Where one turn sends some rows of the set: a few examples, then the rows asked
Q486: [ 30  -4  47  -4 -12 -12  37  11 -22  13  12  17  15]
Q338: [  1 -13  14 -21 -21  -8  -4  -3 -22  -6   2 -13 -21]
Q780: [ -7 -10  72 -21  -2  -8  11 -18 -18  20 -39  34   6]
Q322: [  1 -24  49 -27   0   3  -7 -18  -7 -50 -21  14  10]
Q91: [-10  37  35  -8  -9 -18  10 -16  54   5   1  21  16]
Q480: [ -5  25  32 -30  -5 -12   0 -19  52 -27 -23  23   9]
Q420: [ 25 -33  14   6  -1  -8  19 -12  10  -3 -16  47  43]
Q798: [ -3  -9   9  -4 -31 -16  31 -18 -34 -26 -10  -2 -14]
Q853: [-12  31  30 -30  -7 -13  16 -29  46 -35  -4  33   4]
Q397: [-20 -37  -5 -12 -15 -16  14 -39  -9  13 -22  42  -1]
Q464: [-21 -14  51 -28   1   3  18 -23 -26 -44   5  36   1]
Q188: [  9 -20  64 -27  -4  -2  -8 -13  -4 -10 -46   8  11]
Q789: [-28  36  20 -10 -17 -20   4 -24  48  -9   0  15   2]
Q456: [ -7  32  39 -29  -8 -18   6 -21  54   4 -35  23   7]
Q597: [-15  35  28 -15 -12 -19  -4 -16  54  -1   7  12   5]
Q978: [  0 -32   3   5 -13 -19  24 -31   3   8 -41  43  27]
Q288: [ 11  -1  32   7 -25 -19  53  -4 -32 -16  -4  16  16]
Q368: [-13 -21  19  38   0  -9   6  18 -20   1 -12  29  18]
Q285: [-22  -5  61 -26  -3  -3  33 -25 -29  -6  -2  52  -5]
Q700: [-17  36  39 -29  -9 -19  20 -26  42  12 -20  39  -1]
Q35: [-27  39  22  -2 -19 -24  21 -27  46  -9  -3  20   6]
Q223: [ 23 -11  36 -19 -11  -1   1  15 -16  19  15   0  -6]
Q593: [ -7 -22  25  32   3  -2  -4  23 -19   1  -5  27  16]
Q784: [-16 -25  16  27   2   0 -10  21 -23  -3   5  26   9]
Q828: [-16  38  35  -2 -12 -26  19 -21  50   2  -3  26  15]
Q531: [ 22 -35   8 -13   9   4  -3  -9  13  -3  20  47  26]
Q235: [-22  35  36 -32  -4 -18  26 -33  38 -11   0  49  -4]
Q495: [-10 -38  -2 -27  -2  -1  -5 -21   0   9  14  47   1]
Q612: [-24 -19  12  37  -4  -9   9  12 -26   0 -10  32   9]
Q505: [-27 -23  11  29  -3  -6  -3  11 -23  -4   5  27   2]

Q368 moves to Q593
Q223 moves to Q338
Q480 moves to Q853
Where do these go?
Q420 moves to Q531
Q597 moves to Q789
Q464 moves to Q285

Where one turn sends some rows of the set: a few examples, then the rows asked
Q942: [ -8   0  -1 -11  17 -10  17   2  16 -32 -25  16  18 -19 -12 -30  26  -6
 -26 -45 -11  32   1]
Q5: [  4  44  -6 -28   4 -16 -10  55   7  15   3  -7  -3   7  -9 -14  11 -10
  -1  -5  -2   3  33]
Q140: [-10 -26  26 -29  -3  25  -9   9  -1 -45 -24  31 -21   9  -4  14  23  12
  -8  15  14   7  14]
Q561: [ 12 -12   9 -37 -30 -14  33 -16  31   4   7  21  33  -5 -13  -6  33   0
   5  -3  21  -9 -19]
Q513: [-13 -11   4   4  29 -19  15  16  22 -19  12   7  23   0 -15 -17  41 -18
   8 -19   6  44 -19]
Q957: [-22   0  28 -14  10  12   0  -2  19 -48 -14  11 -13   7 -36  17   4 -25
  32 -13 -22 -23  -2]
Q606: [-29  -4  11 -10  12  33   3   2   8   6  -8  10 -18  -4 -19   6   9 -10
  13  45   0 -51  -7]
Q548: [ -7  16 -15   9  14 -12 -27 -20  -4   2  -3  17  23 -22  -9   3  16 -14
 -10   7 -11 -38 -47]
Q367: [-21  48   1 -45  11 -21 -20  43  -3  14  20  21  17 -10 -31  11 -15  -5
 -14   4  12  10  -3]
Q890: [  1  -9  28 -34 -35 -24  11 -29  15 -16 -37  25 -14  13  15  13  -8   8
 -17   2   4  10  13]
Q813: [-25  37   7 -15  34 -20   2 -33  -2 -29 -14  12 -18  11 -21 -14 -29  -4
 -17  17 -35  26  -6]
Q21: [-17  17  -2 -28  17  -8 -39 -19  31 -19   7  -5 -21  18 -22   2 -24 -22
  -9  13 -28  18 -28]
Q572: [ -1 -24  26 -12  -9 -18  16 -26 -16  -6   1  45  -2  -5  -9  12   9  25
 -20  25  39   5  -2]
Q608: [ -7  10 -32  -9  12   6  39   1 -12   1  -6 -12 -17 -15   8 -15  -3 -19
 -37  42  16  22  -3]
Q453: [-22  66  -7 -31 -12 -33 -10  34   1  11 -11  12  20 -15  -9  12 -19 -12
  -6 -13   1 -11  -3]
Q248: [-20   7 -19   0   4  -9  29   7  24  27 -19 -23  -3   1  32 -13  12 -40
  -4  27  -2  15  -6]
Q937: [ -4  44  -2   4  25 -30   1  41  -9  18   7   5   6 -11 -25  -4   0 -11
  11 -15  15   0  32]
Q915: [-22  -7  29  18   2   6  23  -7 -15 -19 -48  25 -21  -2   7  25 -10   1
  -4  18  14 -17  12]
Q977: [-19 -12  22 -23 -15 -29  48 -23  37  22   8   3 -13   3 -19   4 -25 -20
  -4  11  14  15  -4]
Q470: [-10  11 -23 -29   3 -11 -23 -19 -26 -19  -4  22   6 -37   2 -17  42 -11
 -26  18 -14 -25 -12]

Q513 moves to Q21
Q957 moves to Q977
Where do these go?
Q942 moves to Q813
Q572 moves to Q140
Q5 moves to Q453

Where one turn sends some rows of the set: a few examples, then the rows asked
Q48: [ 26  -7 -10 -35  21  17  -4  37  11  -3 -60  59 -29  -4  11   3  20   9
 -29 -31 -57   1   2   3  16 -10   1  -5 -26  14  18  -7  -3]
Q281: [ 24 -23 -13 -10  38  21  -3  54  22   5  56 -16 -36  -9   4 -26  16 -17
  12 -26 -40  -3   9 -21  25   5 -20   6  47  31  20  10   1]
Q282: [ 27  12  10 -57  15  60  -6 -19 -19  16 -16  23 -26 -13  24  -6  20  11
  43 -12 -74  -1   7  -8  16  -5   0   4  23  23   0  -2 -14]
Q636: [ 17 -37 -12 -44   1  61  -8  23  14  12  41  44 -30 -10  19 -12  16   4
   4 -15 -47  -9  -6 -18  -4  13 -70 -12  21  30  14  -3 -51]
Q142: [ 34 -22   0  13  35   2 -51  15   2  -6 -26  13 -40  18  -6 -14  29  12
  53  11 -30  10  18  11  24   2  -5  -1   0 -29  14  -7  -3]
Q24: [ 45   3  12 -28   7  36  14  88  15  -6  20  13 -16  -1  20  -3  28   9
   6 -22  -9   1  -2   6  47  -8 -33  28  29   1   2 -29 -29]
Q410: [ 35  11  -2 -58  16  19 -31 -11  17   2 -28  59 -34 -10   6 -15  15  16
 -16 -16   8   0  13  -6  39  -3 -35 -15   7  45  19  17 -31]
Q733: [ 14 -38 -27 -10 -15  -4   3  24  10 -25  21  10 -42  19  24 -49  11  19
  20 -11 -17  -2 -14 -30  -8 -24 -73  -8  15  25  19 -29 -12]
Q917: [ 27 -11 -16 -59  16  25 -32  -4  20 -12 -17  63 -35 -18  11 -29  12   6
  -3 -26  -4  -3   6 -24  48  -6 -20 -26   1  48  21  23 -26]
Q122: [ 30   3   1  43  17  39 -15  39  10  19  44  22 -38  -4  13 -31  25   6
  29 -40 -45  -1   8   6  49  -2  -1   0   4   6  12 -37  14]
Q56: [ 29 -14   9  -3  20  11 -55  35  28   7 -25  32 -43  15  -8  -1  35  14
  49 -18  -4   6   5  14  33  -8 -24  17  -2 -29   1 -16  23]
Q777: [ 24   7  22  19  27  11 -30  34   8  15 -24  10 -45   2  40 -56   3  16
  40 -73 -14   0  -3  -4 -15 -14 -29  18 -12   7  11  -3 -30]
Q36: [ 22 -10  -4  16  -7  18 -24  -3   7   4  -2   6 -28  20  14 -16  15  19
 -12   8 -47   6  -3 -11  -6   2 -83  -2  37  25   9 -31 -40]
Q502: [ 16  -7 -12 -35  39  -8  -4  19  14   9 -44  44 -49  -1  -1  -2  20   4
 -30 -26 -49  -1   4   2  -8  -8  -4   0 -13  27  28  11  20]
Q985: [ 21  -8   7  32  31  13   2  22 -16  -1  33  28 -71   8  12 -54  24   4
  41 -27 -33  -5   2  15  -1 -11   7  19   8  -3  26 -23   8]
Q451: [ 27  -8 -23 -37  36  -8   2  46  11   2 -30  44 -27  -7  -6 -11  28  12
 -25 -23 -46   1   4 -13  22 -16  -1 -20 -29  27  27  -1  21]
Q762: [ 37  21  24  30   4  25   4  29  -1   9  14  23 -48  16  34 -18  17  26
  20 -30 -24   1   6  44  21  -5 -17  29   4 -12   9 -45  -3]
Q737: [ 32  13  13  30  44  10 -43  44   7  32  -4   4 -29  -9   9 -63  19  12
  39 -62 -20   3  -1 -26   4  -8 -27  -3 -13  20  16  -4 -25]
Q922: [ 33  -5 -15 -61  26   2 -19 -14   1 -18 -23  56 -43  -7  10 -34  12  15
  -4  -6   3  -3  11 -12  26  -6 -20 -22   6  41  30  24 -35]
Q82: [ 25 -17  -1 -52   7  27   2  25  15  20  43  30 -34  -3   8  -9  19  23
  -2  -3 -15  -5  -5  -4 -16   6 -91  -3  22  30  19  -3 -35]
Q972: [ 21 -39 -15   1  15  12 -46  23  34 -10 -12  13 -43  15  18  -9   8  10
  60 -23 -31   4  15   9  40  -3  -7  -3  -4 -23   5   2  23]
Q234: [ 23 -14  22 -15  35  32   2  37 -14 -14   3  19 -56   3  13 -22  27 -18
  12 -10 -35  -3  -3   8 -18   5 -12  46  54   2  17   1 -49]
Q859: [ 14 -27  -6   2 -17  43 -31  35  10  -4   7  50 -31   1  -5 -33  41   5
  10 -17 -35   0 -29 -45  13 -17 -72   0  17  24   4 -47 -30]
Q129: [ 28 -34 -11 -52  11  33   7  40 -13  -2  42  41 -31  -7   5 -32  28  16
  11  11 -28  -6  -9 -21 -12   1 -67 -18   7  22  26  -8 -57]
Q553: [ 43  16  12  25  22  17 -31  46   5  17 -17  -3 -15  -1  44 -46   2  25
  30 -59 -24   4   9  -5  18  -6 -27  -6 -20   8   9 -15 -43]
Q292: [ 42  21   7 -74  14  37   6  24 -29  11  -1  35 -21 -18   1 -22  45  26
  56  -8 -33   1  -9 -22  33 -29 -10  -1   1  19   7 -17   1]
Q712: [ 28  17  -2 -73  17  21   8  -8   5  24  12   5 -36  -8  19 -11  15  24
  47 -22 -36  -3   6  -5  14 -19 -23   4  20  34   6   7  33]

Q24 moves to Q281
Q292 moves to Q712
Q985 moves to Q762
Where do these go?
Q922 moves to Q410
Q82 moves to Q636
Q553 moves to Q737
Q733 moves to Q36
Q48 moves to Q451
Q56 moves to Q972

